Some points:
tensor([-0.571, 0.001, -0.856, -0.704, -0.581, -0.648, 0.181, -0.694, 0.362, -0.215, 0.469, -1.052, 0.929, 0.077,
        1.073, 0.823, -0.149, 0.682, -0.570, 0.555, -0.116, 1.809, -1.069, 1.189])
tensor([-0.476, -0.004, -0.575, 2.348, -1.352, 1.248, 0.240, -0.779, 1.122, 0.472, -1.593, 1.644, 2.168, -0.259,
        1.016, 0.090, -0.245, 0.476, -0.763, -0.703, 0.188, 0.594, -0.117, -1.156])
tensor([0.129, 0.000, -0.330, 0.408, 1.006, 1.025, 0.576, 0.283, 0.602, -0.954, 0.626, -0.861, -0.583, 1.341,
        -0.455, -1.166, 0.448, 1.756, 0.307, -1.061, -0.508, 0.888, -0.122, -1.278])
tensor([0.489, 0.001, -0.151, 0.893, -1.972, 1.157, 0.098, 0.206, 0.260, 2.675, 0.882, -0.863, -0.083, 0.185,
        -0.956, -1.131, -0.110, 1.166, 0.185, 0.963, -0.043, -0.711, -1.278, 0.333])
tensor([-0.606, 0.001, -0.730, -1.177, -0.528, 1.401, 0.383, -0.299, 0.789, 0.124, -1.731, 0.925, -1.276, -0.307,
        0.699, 0.300, -0.503, 0.514, -0.798, -0.196, 0.641, -0.106, -0.160, -1.092])
tensor([0.221, 0.000, 2.059, 1.735, 1.333, -1.526, 0.219, 0.010, -0.087, 1.326, -0.020, 1.658, -0.987, 1.012,
        -0.638, 1.176, 0.147, 0.828, 0.074, 1.596, -0.800, 0.243, -0.733, 1.284])
tensor([-0.486, 0.000, -0.840, -0.603, -0.891, -1.227, 0.072, -0.431, 0.155, -0.184, 0.992, 0.668, -1.192, -0.919,
        0.896, 0.452, -0.161, 0.689, -0.551, -0.562, 0.588, -1.273, 0.349, -0.831])
tensor([-0.700, -0.001, 1.962, -0.183, -0.469, -1.050, 0.181, -0.709, -0.381, -0.475, 0.752, 0.821, -1.726, -0.340,
        1.020, 0.342, -0.448, 0.362, -0.492, -1.221, 0.404, 0.549, -0.138, 1.870])
tensor([-0.701, 0.000, -0.801, -0.593, -0.935, -0.885, 0.032, -0.563, -0.056, -0.218, 0.919, 0.820, -1.402, -0.314,
        1.003, 0.530, -0.047, 0.791, -0.415, -0.720, 0.515, 0.186, 0.106, -0.960])
tensor([0.718, -0.001, -0.792, 0.665, 1.500, 0.947, -0.018, 0.476, 0.772, 2.199, 0.567, -1.193, -0.881, 0.316,
        -0.888, 1.807, -0.561, 0.628, -0.294, 1.134, -0.172, -0.842, -0.576, 1.248])
tensor([-0.486, 0.000, -0.871, -0.708, -0.563, -0.784, 0.197, -0.642, 0.446, -0.201, 0.498, -1.112, 1.012, -0.162,
        1.031, 0.793, -0.194, 0.642, -0.624, 0.617, -0.087, 1.233, -0.973, 1.240])
tensor([0.766, 0.000, -0.067, 1.484, 0.167, 0.131, -1.836, -2.104, -1.991, -0.600, -0.956, -0.604, -1.665, -2.298,
        -0.843, -1.005, 0.849, 0.403, 0.027, -0.557, -2.497, 0.650, -0.376, -0.899])
tensor([0.313, -0.001, -0.715, 0.519, 1.985, 0.534, 0.530, 0.244, 0.756, -1.219, 0.631, -0.702, -0.542, 0.816,
        -0.939, -1.228, -0.009, 1.118, 0.287, -1.493, 0.320, -0.253, 0.657, 2.044])
tensor([-2.396, 0.000, 1.033, -0.854, 0.883, 0.907, -2.030, -1.174, 1.480, -0.544, -1.566, -0.935, 0.953, -0.656,
        -1.089, 0.867, 1.464, -1.858, 1.406, -0.367, 0.683, -1.501, -0.893, -0.033])
tensor([0.937, 0.001, -0.709, 1.709, 0.468, -1.407, 0.050, 0.103, 0.151, 1.497, 0.219, 1.640, -0.230, 0.435,
        -0.464, -0.801, 0.093, -1.625, -0.140, -0.774, -0.349, -0.516, -0.448, -0.418])
tensor([0.731, 0.001, 0.539, 0.541, 0.591, -0.473, -3.214, 0.701, 0.955, 1.356, 0.257, -0.359, -0.155, 0.271,
        0.542, -0.976, 1.348, -0.659, -0.836, 0.609, 1.977, 1.698, 1.657, -0.432])
tensor([-0.401, 0.000, 1.193, 0.093, -0.844, -0.590, 0.378, -1.982, 0.167, -0.606, 0.424, -0.510, 0.421, 0.094,
        -1.845, 0.750, -1.137, -0.934, -0.787, 0.711, -0.086, 0.720, 1.587, -0.644])
tensor([-0.395, 0.000, -0.794, -0.320, -0.398, -0.348, 0.211, -0.896, 0.177, -0.714, 0.602, -0.182, 1.032, -0.854,
        1.266, -1.782, -0.108, -2.379, -1.047, 1.212, 0.493, 0.660, -1.457, 1.850])
tensor([1.196, -0.001, -0.773, -0.647, 0.693, -1.880, -1.660, -0.529, -2.113, -0.881, -1.738, -0.556, 0.097, 0.599,
        1.470, -1.408, -2.177, 0.500, 2.083, 1.740, 1.169, -0.050, -0.537, -0.692])
tensor([0.671, -0.001, -0.976, -1.835, 0.657, -0.741, 0.645, 0.437, -0.188, 1.329, 0.173, 1.468, -0.262, 0.964,
        -0.894, -0.749, 0.120, -1.241, 0.101, -0.826, -0.799, -0.095, -1.136, -0.572])
tensor([0.615, 0.001, 1.477, -1.049, 0.468, -1.202, 0.687, -0.213, 0.543, 0.842, -0.217, -0.655, 1.790, 1.873,
        0.887, -0.744, 0.939, -0.185, -0.060, 0.648, -2.030, -0.628, 1.994, -1.119])
tensor([-0.888, 0.001, -0.350, 1.516, 1.057, 0.997, 0.932, -0.100, -2.800, 0.065, -0.814, -0.622, 0.968, 0.326,
        1.139, 0.716, -0.540, 0.142, -1.029, -0.777, 0.969, 0.007, -0.152, -0.461])
tensor([-1.416, 0.000, 1.441, -0.237, -0.872, -0.062, 0.311, 1.891, -0.210, -0.972, 0.262, -0.027, 0.468, -0.330,
        -1.414, -1.890, -1.563, -0.442, -1.074, 0.800, 0.489, 1.600, 0.691, -0.858])
tensor([1.130, -0.001, 1.573, -1.418, -0.292, 0.733, -1.030, -1.274, -2.825, -0.234, -0.718, -0.933, 0.878, 0.469,
        -1.574, 0.980, 1.494, 0.625, 0.186, -0.954, 1.383, -0.470, -1.251, -0.651])
tensor([1.386, 0.000, 0.633, -0.286, 0.575, -0.604, 1.670, 0.795, 0.279, 1.243, -0.001, -0.874, 0.315, -1.950,
        0.195, 1.819, 1.005, -0.934, 1.677, 0.279, 0.888, 1.404, 1.211, -0.506])
tensor([0.909, 0.000, -0.460, 0.764, 0.862, 1.016, 0.259, 0.649, 0.293, -1.278, 0.638, -0.770, -0.719, 0.454,
        0.292, -0.498, 0.357, -1.990, -0.067, -0.821, -0.735, -0.112, -0.509, -0.631])
tensor([0.895, 0.000, -0.112, 0.685, -0.979, -0.414, 0.501, 0.712, 1.193, -0.962, -2.670, -0.857, -0.383, 0.304,
        -0.512, -1.240, 0.392, 0.704, 0.281, 1.492, -0.389, -1.382, -0.362, 0.762])
tensor([0.262, 0.000, -0.219, 0.713, -1.208, 0.596, 0.371, 0.463, 0.136, -0.962, 0.924, -0.345, -0.200, 0.078,
        -0.507, -1.374, 0.745, 0.737, 0.610, 1.532, -0.078, -1.505, -0.344, 0.717])
tensor([0.677, 0.000, 0.844, -0.252, 0.880, -0.128, 1.997, 0.163, 0.300, 1.050, 0.085, -0.021, 0.452, -1.700,
        -0.307, -1.417, 1.192, -0.199, 1.640, 0.619, 1.689, 1.966, 1.091, -0.554])
tensor([-0.575, 0.001, -0.736, -1.179, -0.522, 1.351, 0.389, -0.279, 0.819, 0.129, -1.720, 0.903, -1.245, -0.395,
        0.684, 0.289, -0.519, 0.499, -0.818, -0.173, 0.651, -0.319, -0.125, -1.073])
tensor([0.646, -0.001, -0.971, -1.834, 0.652, -0.702, 0.640, 0.422, -0.212, 1.325, 0.164, 1.486, -0.286, 1.033,
        -0.882, -0.740, 0.133, -1.230, 0.117, -0.844, -0.808, 0.072, -1.164, -0.586])
tensor([-0.267, 0.001, -0.691, 0.912, -1.068, 1.232, 0.237, 0.513, -0.857, -1.370, 1.237, 2.702, -0.146, 0.895,
        -0.361, 1.133, 1.311, -0.068, 1.261, 2.004, -0.261, -0.274, -0.044, 0.885])
tensor([-0.415, 0.000, -1.918, -0.197, -0.371, -0.602, 0.146, -1.997, 0.452, -0.646, 0.530, -0.213, 0.595, 0.150,
        -2.246, 0.948, -1.089, -1.051, -0.605, 0.636, 0.786, 0.556, 2.386, -0.270])
tensor([-3.507, 0.000, -0.427, 1.291, 0.377, -1.414, -0.190, 0.752, 0.108, 1.739, 0.297, -1.099, -0.758, 0.979,
        -0.066, -0.585, 0.231, -0.796, 1.834, -1.163, -0.780, -0.173, -0.554, -0.742])
tensor([1.379, 0.001, 1.234, -0.292, 0.682, 1.885, -2.165, -0.912, 1.015, -0.129, 1.593, 1.216, 1.298, -0.469,
        1.440, 0.592, -2.710, 0.306, 2.050, -0.749, -0.085, -0.281, -0.220, -0.506])
tensor([0.746, 0.000, -0.276, 0.715, -1.802, 0.342, 0.311, 0.577, 0.177, -0.558, 0.844, -1.192, 0.074, 0.567,
        -0.482, -0.914, 0.279, 0.943, 0.832, -2.039, -0.367, -0.368, 0.022, 1.150])
tensor([-0.560, 0.000, 2.025, -0.770, -0.053, 1.164, 0.541, -0.417, 0.508, -0.125, -1.883, 0.895, -1.556, -0.460,
        0.693, 0.096, -0.927, 0.064, -0.904, -0.664, 0.544, -0.051, -0.352, 1.765])
tensor([0.952, 0.000, -0.468, 0.762, 0.871, 0.946, 0.267, 0.675, 0.336, -1.271, 0.652, -0.800, -0.677, 0.332,
        0.270, -0.514, 0.334, -2.011, -0.095, -0.789, -0.720, -0.407, -0.460, -0.605])
tensor([-0.868, 0.001, 1.690, -0.538, 1.823, -0.783, 1.006, -0.789, 0.612, -0.598, 0.823, 1.287, 1.597, -0.632,
        0.641, -0.278, -0.304, 1.246, -1.110, -0.374, -0.444, -1.037, -0.267, -0.424])
tensor([-0.469, 0.000, -0.874, -0.709, -0.560, -0.811, 0.200, -0.631, 0.463, -0.198, 0.504, -1.124, 1.029, -0.210,
        1.022, 0.786, -0.204, 0.634, -0.635, 0.630, -0.081, 1.115, -0.953, 1.250])
tensor([-0.582, 0.001, -0.406, 1.501, 1.120, 0.510, 0.988, 0.089, -2.499, 0.114, -0.711, -0.838, 1.267, -0.535,
        0.987, 0.606, -0.702, -0.002, -1.222, -0.553, 1.072, -2.070, 0.194, -0.278])
tensor([0.462, -0.001, 1.674, -1.262, -1.603, 1.482, 0.124, 0.016, -0.450, 1.342, 0.729, -0.655, -1.015, 1.337,
        0.858, -0.566, 0.577, -1.415, 0.367, 0.524, -0.674, -0.927, 2.120, 1.128])
tensor([-0.426, 0.000, -0.851, -0.606, -0.878, -1.323, 0.083, -0.394, 0.214, -0.174, 1.012, 0.626, -1.134, -1.087,
        0.866, 0.431, -0.193, 0.661, -0.589, -0.518, 0.608, -1.679, 0.416, -0.795])
tensor([0.248, -0.001, -0.465, 0.377, 1.272, 0.972, 0.289, 0.736, 0.436, -1.182, 0.585, -0.792, -1.098, 0.901,
        0.074, 1.648, 0.783, 0.866, 0.188, 2.091, -1.056, -0.091, -0.488, -1.725])
tensor([-0.463, 0.000, -1.578, -1.416, 1.016, 1.173, -1.905, 1.339, -2.169, 1.342, -1.093, 0.400, 1.023, -1.507,
        -0.370, -0.789, 0.444, 1.092, 0.057, 0.528, -1.968, 0.501, 2.387, 1.810])
tensor([0.845, 0.000, 0.850, -0.568, 0.374, -1.274, -2.221, 2.037, 0.567, -0.982, 0.739, 1.252, 1.378, -0.930,
        -0.986, 0.817, 1.271, 1.105, -0.046, -1.010, 0.984, -0.079, -0.937, -0.403])
tensor([0.996, 0.001, -0.669, 0.880, -1.402, -0.267, 0.334, 0.966, 0.386, -0.942, -2.388, 1.239, 0.088, 1.197,
        -0.414, 1.673, 0.415, 0.036, 1.063, -1.499, -0.811, -0.011, 0.470, 1.451])
tensor([-0.666, -0.001, 1.223, -0.273, -1.169, -0.603, -0.008, 2.548, -0.191, -0.772, 0.190, -0.908, 0.371, -0.694,
        -0.933, 1.331, -1.772, -1.195, -1.063, 0.489, -0.298, 0.762, 0.857, -0.785])
These points spread out most along one direction. Take the direction at right angles to it along which they spread out most. Then take the direction at right angles to both along which they spread out most. Go by this last direction. Where along it does each point below lie, from 0 to 99? The average is 50, and the first point in the table lies past the average. One standard deviation of the points above along it is 16.
tensor([1.196, -0.001, -0.773, -0.647, 0.693, -1.880, -1.660, -0.529, -2.113, -0.881, -1.738, -0.556, 0.097, 0.599,
        1.470, -1.408, -2.177, 0.500, 2.083, 1.740, 1.169, -0.050, -0.537, -0.692]) ~ 14
tensor([0.677, 0.000, 0.844, -0.252, 0.880, -0.128, 1.997, 0.163, 0.300, 1.050, 0.085, -0.021, 0.452, -1.700,
        -0.307, -1.417, 1.192, -0.199, 1.640, 0.619, 1.689, 1.966, 1.091, -0.554]) ~ 46
tensor([-0.486, 0.000, -0.871, -0.708, -0.563, -0.784, 0.197, -0.642, 0.446, -0.201, 0.498, -1.112, 1.012, -0.162,
        1.031, 0.793, -0.194, 0.642, -0.624, 0.617, -0.087, 1.233, -0.973, 1.240]) ~ 64
tensor([0.615, 0.001, 1.477, -1.049, 0.468, -1.202, 0.687, -0.213, 0.543, 0.842, -0.217, -0.655, 1.790, 1.873,
        0.887, -0.744, 0.939, -0.185, -0.060, 0.648, -2.030, -0.628, 1.994, -1.119]) ~ 50
tensor([-0.415, 0.000, -1.918, -0.197, -0.371, -0.602, 0.146, -1.997, 0.452, -0.646, 0.530, -0.213, 0.595, 0.150,
        -2.246, 0.948, -1.089, -1.051, -0.605, 0.636, 0.786, 0.556, 2.386, -0.270]) ~ 60
tensor([0.845, 0.000, 0.850, -0.568, 0.374, -1.274, -2.221, 2.037, 0.567, -0.982, 0.739, 1.252, 1.378, -0.930,
        -0.986, 0.817, 1.271, 1.105, -0.046, -1.010, 0.984, -0.079, -0.937, -0.403]) ~ 32
tensor([0.766, 0.000, -0.067, 1.484, 0.167, 0.131, -1.836, -2.104, -1.991, -0.600, -0.956, -0.604, -1.665, -2.298,
        -0.843, -1.005, 0.849, 0.403, 0.027, -0.557, -2.497, 0.650, -0.376, -0.899]) ~ 12
tensor([-0.606, 0.001, -0.730, -1.177, -0.528, 1.401, 0.383, -0.299, 0.789, 0.124, -1.731, 0.925, -1.276, -0.307,
        0.699, 0.300, -0.503, 0.514, -0.798, -0.196, 0.641, -0.106, -0.160, -1.092]) ~ 53
tensor([0.462, -0.001, 1.674, -1.262, -1.603, 1.482, 0.124, 0.016, -0.450, 1.342, 0.729, -0.655, -1.015, 1.337,
        0.858, -0.566, 0.577, -1.415, 0.367, 0.524, -0.674, -0.927, 2.120, 1.128]) ~ 62
tensor([-0.701, 0.000, -0.801, -0.593, -0.935, -0.885, 0.032, -0.563, -0.056, -0.218, 0.919, 0.820, -1.402, -0.314,
        1.003, 0.530, -0.047, 0.791, -0.415, -0.720, 0.515, 0.186, 0.106, -0.960]) ~ 64
tensor([-0.888, 0.001, -0.350, 1.516, 1.057, 0.997, 0.932, -0.100, -2.800, 0.065, -0.814, -0.622, 0.968, 0.326,
        1.139, 0.716, -0.540, 0.142, -1.029, -0.777, 0.969, 0.007, -0.152, -0.461]) ~ 27
tensor([0.952, 0.000, -0.468, 0.762, 0.871, 0.946, 0.267, 0.675, 0.336, -1.271, 0.652, -0.800, -0.677, 0.332,
        0.270, -0.514, 0.334, -2.011, -0.095, -0.789, -0.720, -0.407, -0.460, -0.605]) ~ 50
tensor([-0.401, 0.000, 1.193, 0.093, -0.844, -0.590, 0.378, -1.982, 0.167, -0.606, 0.424, -0.510, 0.421, 0.094,
        -1.845, 0.750, -1.137, -0.934, -0.787, 0.711, -0.086, 0.720, 1.587, -0.644]) ~ 58
tensor([0.895, 0.000, -0.112, 0.685, -0.979, -0.414, 0.501, 0.712, 1.193, -0.962, -2.670, -0.857, -0.383, 0.304,
        -0.512, -1.240, 0.392, 0.704, 0.281, 1.492, -0.389, -1.382, -0.362, 0.762]) ~ 55
tensor([-0.486, 0.000, -0.840, -0.603, -0.891, -1.227, 0.072, -0.431, 0.155, -0.184, 0.992, 0.668, -1.192, -0.919,
        0.896, 0.452, -0.161, 0.689, -0.551, -0.562, 0.588, -1.273, 0.349, -0.831]) ~ 64
tensor([-0.267, 0.001, -0.691, 0.912, -1.068, 1.232, 0.237, 0.513, -0.857, -1.370, 1.237, 2.702, -0.146, 0.895,
        -0.361, 1.133, 1.311, -0.068, 1.261, 2.004, -0.261, -0.274, -0.044, 0.885]) ~ 65
